In the data rows, the value 128 means zero.
Each row has a hidden score. How much does it go up from the first row of each pair to the second? 20 means little or no change, 40 a big rise and 0 a big fall. The score is a weighted sum of the row's numbers plus the product of two more (or one squared), each taken from its middle value.
[165, 173, 131, 115, 151, 142, 88, 95, 165, 173, 114, 92, 84, 135]
[148, 140, 123, 122, 144, 124, 104, 125, 159, 144, 108, 107, 114, 149]: 22
[95, 96, 131, 142, 104, 122, 165, 149, 94, 91, 143, 162, 163, 120]
[164, 168, 127, 118, 154, 136, 89, 94, 167, 168, 114, 92, 88, 140]: 24
[163, 161, 120, 113, 154, 142, 90, 94, 160, 162, 110, 92, 92, 142]
[105, 103, 124, 138, 117, 114, 147, 154, 112, 104, 130, 155, 154, 130]: 18
[168, 169, 126, 111, 158, 144, 89, 91, 159, 173, 112, 91, 87, 140]
[96, 94, 132, 146, 106, 118, 160, 155, 100, 94, 144, 160, 159, 119]: 14
[96, 92, 127, 141, 102, 118, 158, 153, 96, 93, 147, 161, 160, 119]
[148, 141, 114, 123, 148, 122, 108, 124, 153, 139, 105, 109, 115, 153]: 25
[96, 91, 124, 141, 105, 117, 163, 153, 97, 95, 150, 161, 161, 119]
[109, 107, 126, 139, 119, 115, 147, 152, 115, 101, 127, 148, 153, 130]: 17
[186, 218, 172, 99, 142, 177, 79, 34, 157, 205, 158, 75, 40, 92]
[91, 95, 134, 134, 103, 124, 167, 155, 89, 92, 150, 165, 165, 111]: 4
[165, 168, 128, 117, 154, 142, 92, 90, 160, 167, 108, 90, 89, 136]
[61, 84, 148, 124, 79, 150, 196, 138, 43, 87, 210, 198, 171, 56]: 21
[95, 96, 126, 144, 104, 118, 162, 156, 101, 95, 141, 160, 161, 118]
[171, 177, 134, 112, 148, 143, 86, 81, 166, 172, 119, 85, 81, 136]: 29
[141, 128, 114, 124, 140, 119, 115, 133, 145, 134, 107, 118, 126, 150]
[147, 136, 118, 126, 144, 117, 109, 131, 151, 138, 108, 115, 119, 152]: 21
[75, 90, 135, 135, 93, 134, 182, 154, 75, 87, 169, 178, 167, 92]
[70, 87, 143, 137, 83, 137, 189, 143, 66, 86, 181, 185, 170, 83]: 19
[141, 133, 119, 130, 143, 125, 114, 133, 150, 133, 108, 112, 123, 144]
[79, 87, 140, 134, 100, 128, 178, 152, 75, 87, 168, 179, 168, 95]: 18
[65, 86, 143, 133, 86, 144, 194, 140, 54, 84, 194, 194, 171, 72]
[156, 153, 127, 114, 149, 134, 98, 105, 165, 156, 112, 96, 98, 144]: 25
[126, 118, 122, 135, 130, 117, 125, 147, 132, 122, 112, 129, 138, 148]
[141, 135, 115, 131, 140, 120, 115, 133, 149, 132, 115, 116, 124, 148]: 21
[175, 191, 139, 105, 156, 151, 85, 72, 165, 189, 127, 78, 66, 120]
[111, 108, 119, 136, 115, 110, 141, 151, 121, 109, 123, 141, 148, 143]: 6
[151, 146, 115, 122, 149, 124, 103, 117, 156, 146, 102, 103, 113, 151]
[152, 147, 115, 124, 151, 126, 97, 117, 153, 147, 108, 102, 106, 151]: 21
[96, 94, 129, 139, 111, 123, 157, 156, 98, 93, 142, 158, 160, 122]
[171, 177, 139, 112, 153, 143, 85, 88, 162, 177, 116, 87, 76, 129]: 22
[119, 112, 121, 141, 126, 115, 139, 155, 126, 110, 119, 138, 146, 138]
[163, 157, 127, 116, 148, 139, 96, 97, 161, 167, 109, 94, 95, 141]: 23
[74, 86, 142, 137, 85, 138, 183, 148, 67, 87, 176, 186, 167, 85]
[182, 192, 142, 105, 159, 160, 85, 68, 167, 190, 131, 79, 62, 109]: 35
[94, 98, 127, 138, 98, 122, 164, 154, 98, 93, 143, 162, 164, 117]
[173, 185, 144, 102, 151, 146, 86, 75, 170, 183, 121, 82, 73, 119]: 26
[148, 139, 113, 128, 142, 120, 107, 123, 148, 144, 104, 107, 117, 147]
[147, 141, 112, 123, 146, 119, 100, 120, 148, 140, 108, 109, 116, 149]: 21
[101, 99, 124, 139, 113, 115, 156, 153, 105, 100, 133, 152, 156, 124]
[156, 152, 123, 119, 151, 131, 100, 112, 159, 154, 106, 99, 106, 143]: 23
[84, 91, 141, 142, 96, 129, 176, 159, 77, 92, 165, 174, 162, 98]
[155, 144, 127, 118, 147, 127, 100, 117, 159, 149, 110, 102, 106, 149]: 26
[168, 173, 132, 115, 150, 142, 90, 85, 161, 171, 116, 89, 83, 135]
[177, 195, 149, 107, 153, 158, 83, 58, 165, 195, 130, 81, 64, 119]: 20
[137, 130, 116, 132, 138, 118, 113, 135, 149, 133, 104, 118, 128, 151]
[84, 93, 142, 138, 92, 127, 175, 156, 85, 87, 157, 174, 168, 101]: 14
[135, 123, 116, 132, 135, 116, 115, 139, 143, 128, 107, 121, 128, 146]
[91, 97, 134, 137, 111, 123, 163, 157, 94, 92, 149, 167, 163, 110]: 17
[65, 87, 147, 135, 83, 149, 193, 138, 51, 84, 193, 193, 167, 72]
[81, 88, 137, 140, 93, 130, 180, 154, 79, 90, 167, 176, 166, 93]: 20
[130, 121, 118, 139, 133, 110, 126, 140, 140, 119, 104, 125, 139, 146]
[171, 180, 134, 105, 155, 144, 87, 83, 165, 178, 120, 85, 77, 124]: 27
[83, 89, 139, 136, 96, 127, 173, 152, 76, 83, 160, 176, 167, 96]
[70, 84, 147, 135, 86, 143, 189, 147, 63, 85, 181, 186, 174, 79]: 16
[83, 92, 137, 141, 92, 131, 175, 157, 80, 90, 160, 176, 169, 101]
[160, 159, 125, 116, 149, 137, 92, 107, 164, 160, 102, 96, 100, 145]: 29
[166, 163, 128, 112, 150, 140, 92, 98, 167, 166, 113, 91, 90, 139]
[162, 159, 122, 112, 151, 135, 98, 106, 163, 161, 111, 97, 97, 148]: 25
[118, 112, 119, 137, 124, 114, 135, 150, 127, 116, 117, 136, 145, 138]
[168, 170, 132, 114, 155, 139, 88, 98, 166, 170, 111, 93, 91, 145]: 24
[155, 148, 121, 121, 146, 131, 99, 114, 155, 151, 107, 101, 105, 146]
[73, 86, 143, 138, 87, 133, 182, 148, 68, 82, 179, 183, 168, 81]: 15
[75, 87, 141, 138, 87, 137, 184, 149, 67, 86, 174, 180, 169, 85]
[76, 85, 139, 136, 87, 134, 180, 150, 62, 85, 177, 182, 169, 92]: 23
[99, 99, 124, 142, 112, 117, 155, 157, 104, 96, 135, 156, 159, 125]
[113, 105, 120, 137, 123, 118, 141, 151, 120, 108, 117, 141, 149, 136]: 25
[94, 96, 132, 146, 105, 111, 160, 158, 99, 92, 141, 159, 162, 118]
[118, 111, 120, 143, 126, 114, 134, 154, 121, 116, 116, 137, 143, 139]: 22
[104, 96, 124, 145, 115, 111, 153, 153, 104, 96, 127, 151, 153, 130]
[61, 85, 151, 129, 81, 155, 198, 132, 45, 84, 208, 199, 170, 53]: 16
[118, 111, 119, 142, 126, 113, 135, 152, 128, 109, 120, 136, 146, 140]
[162, 168, 125, 116, 157, 140, 90, 99, 158, 166, 112, 90, 88, 144]: 25
[112, 111, 123, 137, 119, 116, 140, 150, 119, 106, 121, 141, 149, 140]
[110, 104, 122, 139, 112, 115, 141, 156, 112, 104, 127, 146, 152, 133]: 19
[97, 97, 130, 142, 102, 119, 162, 157, 98, 94, 143, 159, 162, 117]
[140, 126, 110, 131, 139, 115, 116, 135, 145, 132, 113, 117, 129, 152]: 29
[173, 182, 136, 113, 149, 156, 88, 73, 164, 183, 121, 84, 72, 127]
[108, 103, 127, 135, 109, 116, 146, 154, 110, 101, 129, 148, 155, 132]: 18
[95, 97, 132, 139, 106, 118, 163, 158, 103, 98, 137, 162, 159, 118]
[84, 88, 129, 141, 98, 128, 174, 155, 86, 89, 151, 170, 161, 104]: 19
[151, 145, 121, 122, 145, 122, 102, 120, 157, 145, 101, 106, 113, 146]
[134, 124, 115, 132, 135, 110, 118, 142, 141, 127, 107, 121, 132, 152]: 18
[178, 187, 143, 103, 155, 149, 86, 68, 161, 186, 123, 81, 65, 123]
[70, 85, 144, 134, 84, 142, 189, 146, 60, 85, 182, 185, 167, 78]: 6
[160, 155, 124, 122, 150, 129, 98, 109, 160, 153, 106, 98, 104, 147]
[170, 178, 130, 110, 153, 144, 84, 87, 163, 176, 117, 87, 85, 134]: 23
[103, 100, 125, 135, 111, 110, 149, 152, 109, 101, 130, 154, 158, 129]
[159, 155, 126, 115, 152, 130, 94, 111, 162, 156, 111, 99, 101, 145]: 23
[107, 102, 126, 140, 112, 113, 145, 152, 114, 103, 132, 146, 156, 135]
[165, 164, 128, 118, 152, 141, 92, 93, 166, 168, 109, 93, 95, 142]: 22
[100, 97, 129, 140, 110, 119, 156, 155, 104, 99, 137, 157, 156, 121]
[99, 97, 126, 139, 110, 117, 154, 151, 103, 100, 135, 156, 158, 126]: 21
[119, 115, 115, 139, 123, 112, 130, 150, 123, 116, 118, 132, 142, 139]
[175, 181, 136, 104, 149, 150, 88, 78, 167, 182, 119, 84, 73, 126]: 27
[114, 107, 126, 140, 118, 114, 147, 155, 121, 107, 125, 142, 149, 134]
[134, 126, 116, 131, 139, 118, 120, 130, 139, 126, 104, 116, 130, 157]: 24
[138, 126, 122, 134, 132, 115, 119, 133, 138, 124, 103, 121, 131, 150]
[164, 167, 131, 116, 152, 138, 93, 94, 166, 170, 112, 89, 91, 135]: 19
[179, 187, 141, 103, 152, 154, 89, 68, 165, 186, 126, 81, 68, 127]
[185, 210, 166, 99, 149, 166, 84, 43, 160, 204, 143, 75, 48, 102]: 18
[101, 98, 124, 140, 110, 113, 155, 157, 104, 97, 132, 154, 157, 131]
[178, 196, 150, 105, 152, 155, 82, 59, 157, 196, 125, 79, 66, 114]: 25
[103, 98, 129, 139, 111, 114, 155, 157, 104, 100, 132, 151, 157, 127]
[153, 145, 119, 122, 150, 126, 103, 115, 152, 146, 106, 104, 110, 150]: 24
[76, 90, 141, 135, 91, 130, 185, 152, 71, 80, 173, 182, 167, 83]
[164, 157, 124, 119, 157, 133, 91, 105, 161, 164, 114, 95, 95, 143]: 25
[138, 126, 119, 135, 133, 120, 111, 138, 144, 127, 105, 119, 133, 146]
[106, 106, 126, 136, 113, 115, 144, 158, 112, 98, 128, 148, 152, 130]: 15
[125, 121, 115, 141, 130, 108, 125, 140, 136, 117, 116, 127, 141, 149]
[172, 178, 132, 109, 152, 141, 90, 82, 163, 175, 118, 86, 80, 132]: 33
[99, 101, 131, 144, 115, 117, 155, 156, 104, 95, 129, 154, 158, 122]
[114, 108, 121, 131, 127, 113, 140, 151, 117, 106, 119, 139, 148, 141]: 18
[118, 106, 122, 135, 125, 110, 136, 156, 126, 114, 118, 138, 145, 140]
[147, 136, 117, 124, 147, 119, 107, 128, 149, 137, 112, 109, 118, 153]: 25
[178, 186, 140, 107, 155, 152, 84, 69, 166, 185, 122, 81, 70, 132]
[60, 85, 152, 134, 81, 147, 200, 139, 47, 85, 206, 194, 172, 63]: 14
[148, 141, 124, 120, 143, 125, 104, 115, 158, 148, 107, 103, 110, 147]
[106, 103, 131, 138, 111, 118, 151, 156, 106, 104, 134, 151, 154, 127]: 14
[104, 100, 129, 139, 104, 110, 158, 155, 107, 101, 134, 155, 156, 126]
[115, 110, 117, 137, 118, 114, 139, 157, 119, 114, 119, 138, 145, 139]: 19
[113, 105, 123, 144, 116, 113, 141, 154, 120, 110, 116, 143, 151, 134]
[65, 87, 150, 134, 80, 143, 196, 144, 52, 83, 200, 195, 170, 63]: 19
[111, 109, 125, 138, 119, 113, 141, 151, 117, 103, 122, 145, 151, 137]
[161, 164, 127, 116, 149, 135, 91, 91, 160, 165, 110, 91, 90, 144]: 21
[151, 147, 123, 115, 148, 126, 103, 120, 151, 145, 104, 106, 109, 153]
[98, 92, 126, 140, 107, 121, 158, 156, 104, 95, 140, 156, 160, 120]: 14
[105, 102, 123, 137, 117, 120, 149, 157, 111, 103, 129, 151, 155, 132]
[104, 101, 127, 142, 106, 119, 152, 154, 104, 100, 132, 150, 156, 127]: 18
[171, 175, 143, 110, 154, 150, 85, 85, 161, 176, 122, 84, 78, 131]
[122, 116, 119, 139, 122, 119, 130, 149, 135, 117, 110, 129, 141, 143]: 17
[80, 90, 142, 136, 95, 132, 177, 153, 73, 88, 168, 178, 166, 92]
[117, 111, 120, 143, 129, 113, 137, 145, 126, 109, 116, 137, 148, 137]: 24
[83, 88, 139, 143, 95, 127, 172, 158, 78, 91, 161, 172, 165, 103]
[105, 102, 125, 137, 115, 117, 153, 152, 106, 97, 125, 151, 153, 123]: 23
[128, 117, 118, 133, 133, 116, 129, 140, 135, 118, 114, 128, 138, 150]
[108, 104, 122, 141, 115, 114, 148, 158, 106, 102, 129, 149, 154, 126]: 18
[129, 118, 120, 137, 129, 114, 125, 144, 139, 121, 105, 129, 137, 143]
[98, 98, 129, 138, 108, 116, 166, 158, 103, 96, 139, 159, 160, 120]: 15
[137, 126, 116, 131, 141, 112, 115, 134, 141, 127, 109, 121, 129, 149]
[131, 124, 119, 134, 135, 114, 123, 145, 142, 120, 115, 125, 135, 152]: 19
[171, 184, 133, 104, 158, 152, 85, 80, 162, 183, 117, 82, 77, 126]
[185, 214, 164, 108, 148, 172, 86, 42, 155, 204, 147, 72, 44, 93]: 37
[165, 163, 124, 113, 153, 140, 92, 99, 162, 167, 112, 91, 87, 142]
[132, 124, 116, 129, 134, 116, 119, 140, 133, 124, 106, 122, 132, 150]: 18
[115, 110, 126, 142, 121, 119, 137, 147, 122, 108, 119, 139, 149, 139]
[83, 91, 141, 133, 99, 131, 172, 154, 81, 85, 161, 175, 166, 98]: 16
[176, 180, 132, 103, 152, 151, 85, 69, 168, 184, 124, 83, 73, 127]
[90, 96, 135, 138, 104, 118, 165, 155, 94, 88, 147, 165, 162, 113]: 11
[182, 204, 155, 99, 152, 164, 81, 51, 161, 197, 136, 75, 51, 108]
[140, 134, 118, 126, 139, 123, 111, 128, 147, 128, 110, 116, 127, 146]: 13
[100, 93, 129, 141, 111, 118, 161, 155, 99, 94, 141, 158, 160, 118]
[118, 110, 123, 141, 125, 113, 143, 145, 121, 107, 120, 140, 144, 136]: 21
[157, 154, 125, 120, 153, 130, 99, 114, 158, 151, 109, 101, 104, 147]
[90, 90, 139, 137, 96, 121, 167, 153, 83, 88, 154, 170, 166, 111]: 16
[87, 94, 132, 136, 93, 124, 173, 151, 82, 89, 158, 169, 163, 101]
[182, 200, 148, 103, 151, 163, 80, 60, 156, 197, 135, 77, 57, 108]: 33
[75, 88, 142, 134, 87, 131, 180, 146, 69, 89, 171, 182, 171, 89]
[65, 84, 151, 130, 78, 153, 194, 143, 50, 87, 203, 192, 171, 63]: 20
[108, 104, 125, 142, 117, 116, 146, 147, 111, 103, 130, 146, 152, 130]
[146, 135, 124, 128, 143, 120, 107, 129, 160, 144, 109, 108, 117, 153]: 23
[167, 167, 131, 110, 153, 140, 90, 95, 162, 170, 109, 87, 88, 137]
[123, 115, 123, 136, 133, 114, 133, 149, 131, 116, 116, 133, 142, 141]: 18
[103, 98, 129, 146, 111, 113, 155, 154, 110, 98, 135, 155, 157, 126]
[182, 213, 164, 102, 150, 167, 85, 47, 155, 209, 141, 73, 44, 96]: 38
[138, 126, 120, 131, 144, 121, 118, 135, 144, 132, 111, 116, 127, 147]
[150, 138, 117, 124, 145, 123, 109, 130, 152, 137, 105, 113, 119, 147]: 20
[157, 157, 119, 115, 154, 129, 99, 111, 157, 154, 105, 100, 100, 149]
[107, 100, 124, 140, 115, 113, 147, 160, 116, 103, 130, 150, 154, 134]: 14
[138, 127, 116, 131, 133, 113, 112, 134, 145, 128, 108, 115, 123, 145]
[170, 178, 134, 104, 156, 143, 89, 79, 166, 178, 124, 84, 76, 131]: 31
[162, 161, 126, 125, 155, 135, 91, 102, 158, 169, 113, 91, 96, 143]
[93, 95, 126, 137, 106, 117, 167, 155, 93, 93, 141, 160, 162, 117]: 19
[176, 191, 145, 103, 156, 160, 84, 61, 164, 186, 129, 80, 68, 124]
[133, 123, 115, 127, 143, 118, 121, 138, 140, 123, 110, 122, 133, 146]: 17
[155, 145, 124, 121, 145, 123, 105, 115, 161, 151, 105, 103, 108, 149]
[111, 105, 116, 140, 117, 116, 144, 150, 117, 106, 123, 144, 152, 134]: 16
[137, 128, 118, 128, 134, 120, 117, 139, 141, 131, 114, 121, 127, 150]
[129, 115, 119, 139, 134, 117, 127, 145, 133, 118, 110, 130, 140, 142]: 20
[115, 108, 121, 133, 123, 113, 136, 151, 123, 111, 123, 136, 149, 134]
[89, 92, 131, 146, 94, 127, 168, 156, 89, 90, 146, 168, 161, 110]: 17
[168, 165, 128, 112, 150, 137, 88, 92, 164, 162, 114, 91, 93, 141]
[148, 141, 123, 127, 152, 125, 101, 125, 155, 140, 102, 107, 111, 149]: 30
[86, 91, 134, 140, 98, 123, 174, 155, 82, 88, 158, 174, 167, 103]
[160, 159, 128, 116, 153, 134, 94, 106, 160, 155, 109, 100, 103, 141]: 25
[172, 173, 133, 109, 147, 146, 89, 91, 166, 168, 119, 89, 83, 137]
[160, 154, 122, 121, 153, 128, 95, 107, 160, 157, 106, 99, 103, 147]: 16
[167, 169, 127, 114, 158, 147, 89, 96, 168, 173, 114, 86, 86, 136]
[103, 99, 125, 138, 113, 113, 152, 155, 109, 97, 133, 151, 158, 125]: 17
[121, 113, 120, 130, 130, 115, 130, 149, 128, 111, 111, 134, 143, 141]
[93, 95, 136, 138, 105, 116, 164, 152, 93, 93, 144, 163, 161, 119]: 13
[164, 170, 121, 115, 150, 136, 91, 94, 166, 169, 112, 90, 88, 134]
[182, 203, 158, 102, 152, 160, 78, 55, 160, 201, 133, 76, 53, 110]: 21
[93, 93, 128, 140, 100, 116, 161, 152, 94, 92, 143, 163, 163, 118]
[181, 200, 155, 102, 153, 162, 87, 53, 162, 199, 133, 76, 54, 112]: 33
[123, 116, 118, 141, 128, 112, 130, 146, 129, 115, 117, 132, 139, 143]
[142, 132, 117, 129, 143, 117, 110, 128, 148, 134, 105, 113, 122, 148]: 23
[131, 125, 113, 134, 127, 113, 120, 139, 141, 126, 110, 124, 132, 148]
[94, 94, 133, 141, 97, 121, 165, 156, 91, 91, 150, 166, 163, 117]: 19
[153, 145, 118, 126, 151, 129, 97, 121, 157, 149, 102, 102, 110, 147]
[76, 85, 137, 134, 92, 132, 182, 151, 72, 88, 167, 179, 171, 92]: 12
[99, 100, 132, 143, 110, 118, 153, 157, 106, 93, 140, 155, 157, 123]
[164, 166, 126, 114, 153, 145, 89, 94, 165, 166, 112, 92, 87, 140]: 23
[153, 150, 121, 116, 148, 127, 99, 112, 157, 150, 109, 102, 107, 145]
[94, 95, 131, 143, 102, 123, 160, 156, 97, 96, 140, 163, 162, 114]: 17
[89, 92, 130, 142, 100, 125, 166, 149, 89, 89, 147, 166, 166, 108]
[130, 117, 116, 141, 132, 119, 122, 152, 137, 123, 114, 128, 135, 150]: 21
